Each row of A is roughly a mix of the hidden directions of one of 3 groups.
A, 112 rows:
[[ 25 -16   5  10  10 -17   3  -5 -20 -17]
 [ -6  -9  23  21 -10   3 -11  -9  20  20]
 [ 20  -4 -14 -11   2 -12 -24  -7 -23  15]
 [-18  -6  16 -10  -9  -7 -14  30  14   5]
 [ 13  -2 -12  -5  -7  16  11  -8 -35  -9]
 [ -9  -5 -31  -9 -16  16  -2  14 -10 -13]
 [  7   7   4   7   2  23  13 -33  -6  11]
 [ -1  14 -10 -15   7   5  33 -15  -6 -14]
 [  1  -2  36 -11   3 -21   9   5  -1 -14]
 [-24  -2  -9  -6 -10  22 -16  10  15  19]
 [-33 -15  -5  -6   5  -1 -12  19  15   3]
 [-17   7   2 -17  15  14  25 -19 -10  -5]
 [ -5  -6  -3  27 -20  14 -25  -3 -11  -1]
 [ -4  25 -13   2 -25   8 -24   3   7  -7]
 [ 10   1 -10  -6  11  26  -2  18 -20  20]
 [ 11  -4  -2   5  19  -7  16 -20 -23 -21]
 [-32  -8  11 -12   1   9  -7  12  18  14]
 [  3   2  23   7  15 -31  15  -6   5 -12]
 [-18  -3  -9  21  10   4 -10  16  29  -6]
 [ 10  14  17  13   5  -3  -2 -19  19  25]
 [ 12 -10  32  16  12 -10   2 -19  -1   6]
 [ -8  16 -22   1  -2  23 -26   7   5   8]
 [  6  -1  14  -9 -13   8 -17  -9  -1 -36]
 [ 16 -13 -13   8   3 -19 -14  16 -18 -19]
 [  8 -20  20  27 -21  -3   2  -5   3   8]
 [  8  -7  19  26 -26   8  14   5   5  -8]
 [-11 -24  19  11   1 -13  15   4  22   7]
 [-22  19   6  -5  14   1  15   4  12  27]
 [-10   4  13  -4  10  -6   3 -15  -8  38]
 [ -9  -9 -14  -8 -22  26   3  14 -16 -13]
 [ -7 -10  -6 -26  -9  23  -1  18 -17  -7]
 [ 28   1 -14  -7  -9  -3 -16   5 -20 -19]
 [ 14 -31  -5  12  -3 -18   0 -15  -7  15]
 [ 26   8  11 -13  24  -2  -6 -14 -18   0]
 [ 17  19  12 -21  15   6  18 -15  -7   8]
 [-31 -11 -16 -16   1   5  13  10   3 -16]
 [ 10   4 -11 -16  -7  19  13  -6 -27 -19]
 [ 29  20   3   6  11  11 -20  -9 -13   1]
 [  0  10   0  26  18 -10 -14  -1  27   3]
 [ 22 -13 -11   9 -21   5 -26   4 -13   0]
 [ 16 -11  -5  -2 -10  -2  10  -7 -26  29]
 [  2  32 -16   2  18   1  -8 -12   6 -16]
 [-12  -8   0 -26  13   3   3  15 -23 -19]
 [ 25   3   0  18  -1 -12 -14   0 -26 -15]
 [-22  -8  -9  -8  -9  -2 -18  31  11   0]
 [ 19  11   4  10  -3   2   4 -30 -25   8]
 [ 22   5  -4   7   7  11  -9 -14 -33  -6]
 [ 17  -8  -4  18  16  -7 -29  -3 -19   3]
 [ 15 -28  12  12  -9 -21  18  -4  -3  -3]
 [  8 -17 -28   5   2   1  25 -12  -8  14]
 [ -5 -15 -24 -15  -2   3  16  28   6   4]
 [-16  -9 -26   4   8  23   1  19  -5 -14]
 [ 15 -14  15  25   0   9  12   4   2  25]
 [ 28 -18  -5  14  -8 -18  12 -12 -13  -3]
 [-19  -4 -12   8 -31  17   3   5  -4 -16]
 [ 11   4   8 -10  33 -26  -6   6  -3   2]
 [  5 -26  19 -17   9  -4  18  -8 -14 -13]
 [ 18  21 -15 -26  -8   3  15   9   8   7]
 [  8   9  14  25  11  -7 -17  -4  27   3]
 [-27  10 -12 -15  -2  12 -10  16  16  13]
 [ -7  15  -6  -8  -1  28 -12  -7  -6 -27]
 [ 16  13   4   7   3  -6  17 -14  -4 -34]
 [ -5  -2 -21   6 -11  25 -29   6   4   0]
 [-11   8  -8 -27 -10  10  -8  22  -3  21]
 [  1 -11   2  12 -16 -17 -19  25  -8 -18]
 [  1   2 -18 -27  -2  18  -8  14 -14 -18]
 [  3  12  -5  19 -22  20   2  21  13 -10]
 [-13 -11  20  -1  -7   8 -16   8  21  25]
 [ 16 -18 -27  14 -21  11  -8   6  -4   1]
 [ 25   6 -14 -11 -14   8  -5  10 -22 -19]
 [-17  -2  -6   6 -14 -12   2 -13  11 -34]
 [  0  -1   5 -36  23  -3  -3   9 -10  11]
 [ -7  13  -7 -34  14   2 -12  14  -7 -12]
 [-18   3 -21 -25  10  -5   2  23   0 -11]
 [  2  22  -4 -29  -4   7 -27   5  -5  -5]
 [ -8 -30   6   7  -3  20   9  11   0 -23]
 [ -5  17  15  -2  19 -11  25 -22  -2   2]
 [ -2  11  -3  15 -37   7 -11  -5   7 -13]
 [ 14  -3  21  28 -14  -7  17 -13   0  -6]
 [  4  26   3 -20  19  -6   4 -16 -19  -5]
 [ -1  -6   5  30   0  12 -12 -26   4  16]
 [ 17   9  -5   9 -12  -5  11  27  12 -23]
 [-29 -14  -4 -11   6  15  -4   7 -19 -17]
 [-15   4 -22 -13   7  26   4  -3   0 -23]
 [-22  15  14  -3  25  -8   8 -17  12  11]
 [ 16   2  -9  23   7 -12   7 -24   5 -21]
 [-16  10  -5  15   4  -9 -17   7  33  -4]
 [  7 -18   1 -12  21   5  14  -7 -24 -19]
 [ 13   5  10  13  -7  21  -4 -22 -26  -2]
 [ -3 -32  16 -14  14   5  17  11  -6   1]
 [ 34  -7   4  -6  13   6 -11  -7 -10  21]
 [-15  22  15 -23  12   4  22   7  -3  -2]
 [-30  10   3  -7 -15  18 -13  13  11  10]
 [-19 -12 -13   5  25 -11  17  12  10  15]
 [ -9   1  -8  19 -30  21 -14   0 -11  -7]
 [ 10  23 -12  -6   6  20 -27  11  -7   5]
 [ 11  13  -5  25 -21  18 -15  -5   0 -13]
 [ -4 -13 -23  -3  -3  -2 -11  30  17   8]
 [-11 -29   8 -21  15  -4  20   7  -6  -5]
 [ 21 -12   6  29  -8 -16   5 -16   2 -12]
 [  2   6  20 -17  12  -7  18 -17 -16 -20]
 [-16   1 -17   9 -14  -3 -26  24   9   0]
 [ -8   5 -22  21  32  -4   0   3  10   1]
 [ 20  -5 -13  13   0  12 -28  -4  -6  20]
 [  0  14   3  15   3  -9 -10   8  23  31]
 [-26  -8  -9   4 -29   5   5  15  15  -2]
 [-29  -7  -4 -24  -6  10   1  23   6  -5]
 [-21   1  -3 -13  -3  13  -5   8  26  24]
 [ 20 -23  -4  -2 -19 -10  -2  25  -4 -10]
 [ 20   4   9  16 -31  13   0 -11 -12   0]
 [ -2 -16  -6 -17   5   2  19  -8 -25 -22]
 [ -6  -4 -22  -4  13  26   1  24 -13   8]]

Here is one row from each group, named. Which group is each of the other rows in?
[ -6  -8 -14  28 -22  20   9  10   1   1] => R
[  1  25   4  15 -18  19   5  20  11  -7] => M
[ 20   0   6  27   3   1  -6 -23 -20  -4] => P

[ -3 -17  17   3  -5  -3  28 -16  22   4] => P
[ -2  24  -6  11 -29  -9  -4  14  18  -2] => P
[ -4  -1 -14 -29  -2  13   2   4 -26 -15] => R
[  6   3 -17  15 -16   8 -20  26  15   5] => M
[-18  18   4  -7  28 -14  -6  -3  19   0] => M
[-16 -12 -10  -3 -15 -11   8  21  -2 -28] => P
[ 10  21 -16   6 -27  13  -6  -8 -18  -1] => R
[-16 -21 -15  11  -6  -4 -24  20   9  -1] => P
[ 16  -5 -22  -5 -20  12  -6  26  -9   1] => M
